Rotation paths and how fast each direction turns (degrees a step):
Each turn is a multiple of 5 degrees from 10 to 175, or 0.
Each row of a path follows its step; steps can be skipped.
Path 1:
step 0: [ -9 -11 -48  -8  18  16  -2 -27  21  -8 -41 -36 -28 -23   3  15  -2 -32
  38  30 -22   9 -18  19   1 -15  -7  16  22  36 -12  -5 -13  10 -29 -19
  -7   4   1 -14  23  17 -20   3  -2  -6  -7  -3  31  -1  16]
step 1: [-14  16  -6  -6   9 -28 -35  19  -5   9  -7   1 -29  47  19  23  11  12
 -24   6 -32 -30  -6   0  43   2 -19  11 -15  18 -12  13  27  22 -16 -54
  -9  -3 -18 -26   0  25   0  -6  -5   2  17  18 -21  -5 -16]
step 2: [ 32 -10  -3 -11   0 -20 -16   9 -31  -9  17 -16   1 -31 -19  -1  17 -15
  -4  53 -28  -2  31 -10   0  32 -10 -34  28 -25  26   9 -16 -19 -13 -32
   0 -32  -5 -15  23   8   2  17  14  -1  16  32  -6  16  11]
step 3: [-11   4  17 -12  19   9  12  -7 -14   2   2  -4  37   4 -41 -22   4 -33
   7 -28 -21 -35   0   3  13 -17 -30  36  -6  17  50  16  15  -9   4 -28
  -8  32  22 -21  30 -13   7 -18   9 -20  -4  27  -4  19   7]
step 4: [ -8  -7 -43  36  14 -10  13  18  -9  -9  25 -33  -6   2   4  18 -24  13
   7  18   6  24  12  13  -3  -2 -21  29   0   7  34 -28  -3   7  10   3
 -51  10 -13 -38  -7  16  22  23  -8 -24   6 -10 -16  12  38]
step 5: [  0   7 -36  19 -14  11  37   2 -18  -1   2  -2 -12   7   3 -24   2  -9
   9 -18 -25  28 -17   6  26 -16   5 -23   3  18  17  -9  16  19 -46 -57
  27 -11 -15  18 -18  -3  -7  15  -1 -41  -6  25 -31 -24  -6]
step 6: [  5 -21 -33  -8   7 -20  -8   6  19  20 -10 -23 -15  -8 -17  33   7  -2
   2  24  -4   8  31 -15  -7  14   8 -16  -9   4  30  65  46  21 -10 -14
  -3  16  19   8  26   5 -40   8 -17  -6 -15 -10  -6 -21  21]
step 7: [  8  33  18 -13  13   7   3  10 -25 -11  19 -14 -18  32 -31  44 -13  -9
   6 -26 -37  21  18  30  17  11  16  -6  23   5 -21  25  -5   2  13 -35
 -35   9  20 -13  -7  -4 -10 -13  29   0 -11  40   8   3  11]
step 8: [-14 -22   5   5 -14  -8   8   0  -4  11  -3 -39  17 -12  13 -10 -27 -34
 -39  13  -6  -2  29 -15 -39 -24  -9  -2  -4  36 -12  32 -30  13   3 -34
   5  14 -22 -34  -3   6  15  25  22  10   1  24 -15  21  27]
step 9: [ 29  -2   7   1 -35 -12  13  25  -1   8  20   2   1  33   3 -39 -15 -16
  24  16  -7  -4 -12  42   2 -15  -4  -8   8  16  27  -9  25 -17  11 -15
  -4  17 -12 -66  25  12 -30  -4  -1  -8 -31   1 -16 -16 -15]
step 10: [ 27  -3 -58 -13   3 -12 -18   4 -16 -36  -6 -40 -29  30  -1 -13  -4 -23
  -9 -15   3  -4  -5 -22  -1  -5  33  -1 -26   7  24  15   8 -42  -7   3
   2 -18   2 -10  -8  -2   9 -10  -4 -30 -12  -9  -6  15  46]
Speeds:
[  8  -1   0   1   4  -3   1   3   1  -1   5 -10   6  -7  -5   1 -10   2
   6 -10   9  -9   0   1   6  -7  -6   4   7  10  -2   4  -7   3   1   0
 -10   4   0   6  -6  -6  -5   3   7   6  12   0  11  -3   2] | 90
[  9  -2  -2 -10  -1  -1  -9   6  -6  -4   6   0   5  -2   7  -2   3  -6
   4   5   2 -13  -4  -1   5   1   1   5  -9   2   8 -12   7  -3   0   4
   4  -6  -3  -7   6  -4  13   0   0  -3   9   9   7   6   0] | 45
[  9  -4   7  -1  -6  -2   4   0  10   7  -4  -1  13 -13  -2  -6  10  -8
  10   0  -2   0  -7  -1  -9   3   4  -4   7   5   0   3   1   5  -4  -2
   4   0   5   1  -8  10   4   3  -4  -1   5   7  -9  -3   1] | 120
[  4  11   8   3  -9  11  -2   0   3   1   3  -8 -14  -6  -1  -6  -1  -1
   5   5  -9   4  -8  -3   3   1   0   2 -11   0   0   2 -13 -11  -9   0
  -5  -1   5   8   3  -6   5   4   3  -2  -3   3   2  -4   3] | 145
[ -5   5  -1   1   7   1  -1   4   4   2   1   4  -5   4   3   4   3   1
  -1  -3   1   0   1   0  -3  -4  12  12   2  10  -5  -3   3  -1   3  -5
 -14 -12   3   6  -3  13  12   6  12   1   1  -4  -6   9   0] | 110
[ -2   2   3  -6   6  -2  -3  -4  -1   1   8  -4  -2  -5  11   9  -2  -4
  -2   7  -4   4  -3  -2  11  10   5  -9   1  10 -12   5   3  11   4  -7
   6   6  11   3   6   1   4   2  -2   3  -1  -3   8  -1  -7] | 60
Path 2:
step 0: [-46   0   9  -8   3  35  -9  12   3 -17 -22  -2  23  -7  41  -7  13  33
   2 -75   5 -21  -7   5  -9  12  34  26   6   4 -23 -45  20  27   6   8
  -3  35 -30 -20  15  10  -2  -3   8 -12 -16 -20  -1  -7 -25]
step 1: [-15 -23  -1 -14  25  -4  10  10  20   0   6 -20  16  -1 -15  11 -24   2
 -44  11   2  13 -40  -2  16  -9  18  38  21  -5  31  20 -21  18  23  41
   9  32 -35 -16 -35   8  26 -19 -12  40  -2  49   2 -34  -4]
step 2: [-44 -12 -29  -1   4 -28   6  28 -13  18  -3   4 -27  31 -22  12  29  18
  16  11 -22  -9 -47  -5  -5 -18  -1  16   4  10  19  -3  -2 -24 -14  -3
 -36   7  21  22   8 -15   1   0 -20 -48   6  10  48 -37  46]
step 3: [-12  58 -15 -37  -3  11 -60   5 -27  15  23  25   7  13  10   8   3 -14
   7  19   1  -6  18   1   0   5  32  15  30 -25  -3 -14  11   3  22  19
 -17  23 -38  15  22  50   9   5  13 -20  13 -32   0  18  34]
step 4: [ 12   5 -24 -58  -7 -15  -5   6  27  -9  -8   7 -10 -30 -20   9  -7   7
   8  27   1  -3   7   6  -9   6  11  14  18  14 -29 -13  37   1 -27  40
  39 -12 -14 -10 -25   6 -15  -4 -71  11  23  45 -13  18  -6]
step 5: [  9 -19  13 -19 -67  16  13   3  -2  28  -3   8  -4  -7 -17   3 -35  22
 -17   4 -14   5   2   9  36  30   1 -21 -11  67  16   2  24 -15  19  19
 -34  -9   1  12 -18 -39 -23  -1 -11 -29 -13 -25  16 -12  37]
step 6: [-16  30 -10 -20 -13  -1  -8  -1 -36 -40 -11  40 -12   3  -3 -46 -35   1
  -7  17 -12 -43  23 -12 -33  20 -16   4   3  -5  20   4  41  40  24 -13
  -2  19  18  17  15 -18  39 -16  27  -1 -23 -10 -24 -19  -6]
step 7: [-17  -2 -20  -2  30  27   4  30  47  -5 -11  -5  11  -3  18  -4   8 -29
 -29  37  23 -62   2   8 -19 -19 -27 -48  13   8 -21 -24   3 -21  10   4
  -4  13 -15 -19 -33  -2 -25 -27 -17   1 -25   7 -27  -2 -15]
step 8: [ 16 -51 -14  18  34  34  -2 -22  -8  32 -11   9 -11  19 -29  -4 -15 -10
  -2  -4 -25  18  14   4 -41   9  31 -26 -45   9  22  10 -35 -10  10  31
  -7  18  11   1 -12  -9   1 -19 -36   2 -36   2   5  23  42]
step 9: [-15 -12 -37  -5 -11   4 -45 -26 -35 -29  -7   5 -18   9 -12 -26  29  14
   3 -24  16   4   0  17  11   0 -35 -29  -3  -9 -37 -14 -13  11  -7  59
  14 -14  24  28   7   6  23   1  54 -12 -28  15  12 -13  13]
step 10: [ 25   7  -9  23   8  -5 -36 -37  26  -4  -7 -19   3  12 -27 -13 -11  20
 -27  -7   3 -13  30 -14   9  -8 -21 -20  20 -20 -20 -19  37 -38  17 -18
 -11  26 -32  13 -25  40 -22 -23   5  27  28  21  45   3 -27]
Speeds:
[ -2   6  -7  -4   4  12   4   4   7  -2   0  -3  -1  -2  -4   0  -1   5
  -6   1   5   8  -2   1   4  -1  -5   6 -11  -6  -7   5   3  -7   9  -5
   4   5 -12   4   5   6  -5  -1 -11  -3  -3   4 -10   4 -13] | 110
[  7   4   4  -4  -9   2   1   4  -6  -1  -1   5  -4   4   1   3   0   0
   2   3   1 -15   0   2   5   6  -2  -4   5   2   5   0  -3  -7   7  -4
   2   1   6   0  10 -12  -4  -1  -5   7  -6  10 -12  16   4] | 35
[ -9   0   5   2   0   3   2  -2  -4  -7  -4  12  -1   1  -7  -6   2  -4
   3   8   7  -9  -1  12  -4  -7   8  -2   6  -1  -7   5   6  -4   5 -12
  -4   3   2   2   2  11  -5   3   7   2   8  -5   8   4  -5] | 100
[  1   4   2   7   9   0   6   4  -1  -8  -1  -5   4   1   1   7   2  -2
 -12 -12   1  -4  10  -1   6  -1   6  -1  -2   5  -2  -6   6 -13  -2  -7
  -1   0   6  10  -4  -3  -7   1 -11  -5   2  -2   7  -2  12] | 135
[  7  -4  -9   8 -10  -6   7   5  -8 -11   3  -6  -4   1  -6  -6   3   0
  -1   3  -8   1  -2  -1   5  -2  -8  -4   1   2  -4   9  -4   8  13   2
  -1   1  -3  10  11  -1   0   7  -1  -1  -1  -1   9 -10   4] | 100
[  0  -5   5  -5   9   1   2  -3  -2  -2   5  -2   0  15  -4  -6  10   6
   3 -18  -3  -7  -2  -1   1  -8   0  -4  -4   1   2   4  -6  -4  -3   4
  -1   8  -9  -3   2   6  -5  -2  10   7  -2  12   1  -2   2] | 40
[ -2  -2   0   6  12   4   2   5   3  -5   2   0   4  19   5  -1  -7   5
  -3   8   8   1  -8   2  -9  -8   1   5   8  -1   0  -2 -15   2   6  -1
   2   0   6  -4   2  -5   5  -3  -5  -6  -9  -4  -1  -3   4] | 60
